Each path below is one point turned by a fixed rotation once a step. After each direction that follows a path, write how fast that rotation turns it, in degrees a step (0 if it stays still).
Each turn is a multiple of 5 degrees from 10 to 175, or 0.
Each row of a path follows its step; steps can be skipped.
Path 1:
step 2: [.08, .08, -.06, -.01, .11, .22, -.17, -.09, .04, .10, .02, -.02, .26, .05, -.06, .08, .15, .27, -.05, -.20, .09, .00, -.11, -.08, .12, .00, -.25, .20, .10, -.14, -.01, .10, -.04, .05, .20, -.28, -.04, -.06, -.14, -.10, .04, .23, .05, -.15, -.09, -.01, .11, .19, .01, .13, -.02, -.12, .07, -.23, .18, .05, -.08]
step 15: [.23, .14, -.17, .02, .04, .28, -.17, .10, .05, -.06, .05, .08, -.19, .17, -.17, .06, .26, .16, .02, -.20, .04, .28, .05, -.20, -.20, .05, -.05, .04, .10, -.01, .12, -.08, .09, .10, .04, .05, -.17, -.16, .06, -.10, -.02, .20, .18, .13, .11, .00, -.06, .07, .07, .13, .03, -.02, .10, -.20, -.17, .08, .07]
step 20: [-.03, -.13, -.29, .08, .01, .04, .16, -.15, -.01, .03, -.06, -.01, -.12, .08, .01, .15, -.10, -.02, -.03, -.11, -.15, -.12, .19, -.21, .02, .14, .15, -.04, .30, -.13, .19, -.01, -.22, -.05, -.08, -.01, -.11, .05, .14, -.08, -.12, .07, -.06, -.37, -.02, .06, .19, -.11, -.01, .18, -.13, .02, -.19, -.06, -.11, .07, -.09]
step 23: [.07, .06, .00, .01, -.15, .00, .03, -.24, -.01, -.01, -.25, -.10, -.02, -.23, -.13, .03, -.04, .14, .00, -.14, -.21, -.16, .07, .02, .08, .00, .14, -.10, .14, .11, .16, -.05, -.04, .05, -.19, -.09, -.29, -.14, -.09, .17, .14, .08, -.28, -.07, .01, .11, -.08, .03, .09, .16, -.02, .23, -.09, -.27, -.17, .07, .04]
step 24: [.02, .18, -.22, .25, .21, -.08, -.01, .09, .00, -.12, -.12, .01, -.07, .05, -.25, .25, -.06, .07, -.03, -.03, .10, .04, -.15, -.27, -.19, -.10, -.05, .10, .14, -.04, .04, -.16, .00, -.02, -.15, .07, -.17, -.03, .11, -.22, -.01, .05, .10, -.08, -.11, -.19, .10, -.16, -.09, -.04, -.02, .14, .07, .21, .05, -.08, -.26]
step 26: [.12, .07, .14, .12, -.27, .20, -.03, -.11, -.02, .18, .05, .01, -.07, -.07, -.02, .09, .12, .11, -.01, .22, -.05, .01, .07, -.22, -.03, .16, .06, -.15, .19, .06, .06, .05, -.02, -.14, .04, -.26, -.22, .02, .35, .02, .01, -.12, -.20, .01, -.04, -.10, -.12, .00, .25, -.01, .06, .22, .08, -.06, -.16, .07, -.05]
step 31: [.22, .23, -.05, .17, .17, .09, .05, -.07, .10, .05, .20, .02, .07, .06, -.06, .08, .10, .07, .13, -.06, .21, .19, .01, -.08, -.10, -.06, .17, .01, -.11, -.07, .12, -.13, -.16, .11, .10, -.07, -.12, .08, -.08, -.13, .29, .18, -.05, -.37, .16, .01, -.15, .00, .04, .21, -.18, -.08, .04, -.01, .02, .15, -.08]
step 39: [.20, -.06, .21, .05, .04, .04, .10, -.04, .18, .05, -.23, .07, .13, .04, -.02, -.16, -.11, .09, -.10, -.04, -.10, -.02, .07, -.03, -.06, -.05, .14, .01, .10, .14, .23, .09, -.08, -.27, -.11, -.18, -.13, -.03, -.05, -.21, .06, -.13, -.21, -.16, .06, .01, .15, -.12, .13, -.03, .15, .22, .23, -.27, .04, -.07, -.16]
step 43: [.03, .05, -.03, .08, -.19, .33, .11, .06, .14, -.05, -.16, .12, .07, -.05, .19, .11, -.13, .22, .17, -.15, -.12, -.12, .12, -.08, -.04, .10, .12, .00, .14, .03, .07, -.10, -.12, -.05, -.10, .06, -.17, -.08, -.11, -.19, -.08, -.05, -.01, -.36, -.08, -.08, .06, .02, .00, .16, -.20, .10, -.21, .05, -.17, -.13, -.12]
Directions:
[-.03, -.04, -.01, -.04, .04, .04, .02, -.02, .02, -.04, .01, .05, .01, .03, .00, .00, .02, .03, .04, -.02, -.09, -.01, -.01, .03, -.05, -.07, -.04, -.02, .02, -.02, -.03, .09, .04, -.02, .05, .05, -.01, -.01, -.02, -.05, -.03, -.04, .01, -.04, .00, .01, -.08, -.01, .00, .05, .02, .04, .01, .00, .03, -.03, .06] -> 10
[-.07, -.03, -.01, -.07, .00, -.07, .00, -.02, .09, .01, .05, .06, -.03, -.04, -.01, .01, .00, -.02, -.01, -.02, .05, .01, -.04, .00, -.04, -.02, -.04, -.02, .08, .02, -.02, -.03, -.03, .02, .02, .00, -.06, .03, .07, -.02, -.02, -.01, .01, -.01, .00, -.04, .01, .04, .02, -.09, .02, .00, -.05, -.01, -.03, .02, .01] -> 175
[-.02, .04, -.01, -.01, .02, .05, -.02, -.03, -.03, .02, .03, -.02, .02, .01, .06, -.06, .01, .05, -.04, -.03, .01, -.07, -.01, -.04, -.03, .00, .01, -.05, .02, -.01, -.02, .04, -.06, .01, -.03, -.02, .05, -.01, .05, -.01, .09, -.02, -.01, .01, .02, .03, -.04, .02, -.05, .00, -.07, .04, -.11, .00, -.02, .02, .00] -> 125
[-.03, -.02, .01, .09, -.04, .01, .01, .01, -.02, -.03, -.02, -.02, .08, -.05, -.03, .06, -.01, .02, .01, -.02, .02, -.02, .03, -.04, .02, -.02, -.04, .00, -.01, -.09, -.04, -.03, -.01, .02, -.01, -.01, -.08, .00, -.08, -.02, -.01, .02, .04, .04, .03, -.03, -.05, .03, -.03, -.04, -.01, .05, -.05, -.02, .01, .01, .05] -> 35
[.04, -.01, -.01, -.02, -.01, -.05, .00, .00, -.01, .03, .05, .01, .05, -.02, -.08, .04, -.02, .04, -.06, .00, .02, .02, .02, -.01, -.01, -.02, .02, .02, .02, .05, -.01, .01, -.06, -.04, .01, -.05, .01, .03, .00, -.03, -.03, .02, -.02, .05, .04, .07, .00, -.05, .05, .09, -.01, .01, .00, -.04, -.01, .07, .07] -> 135
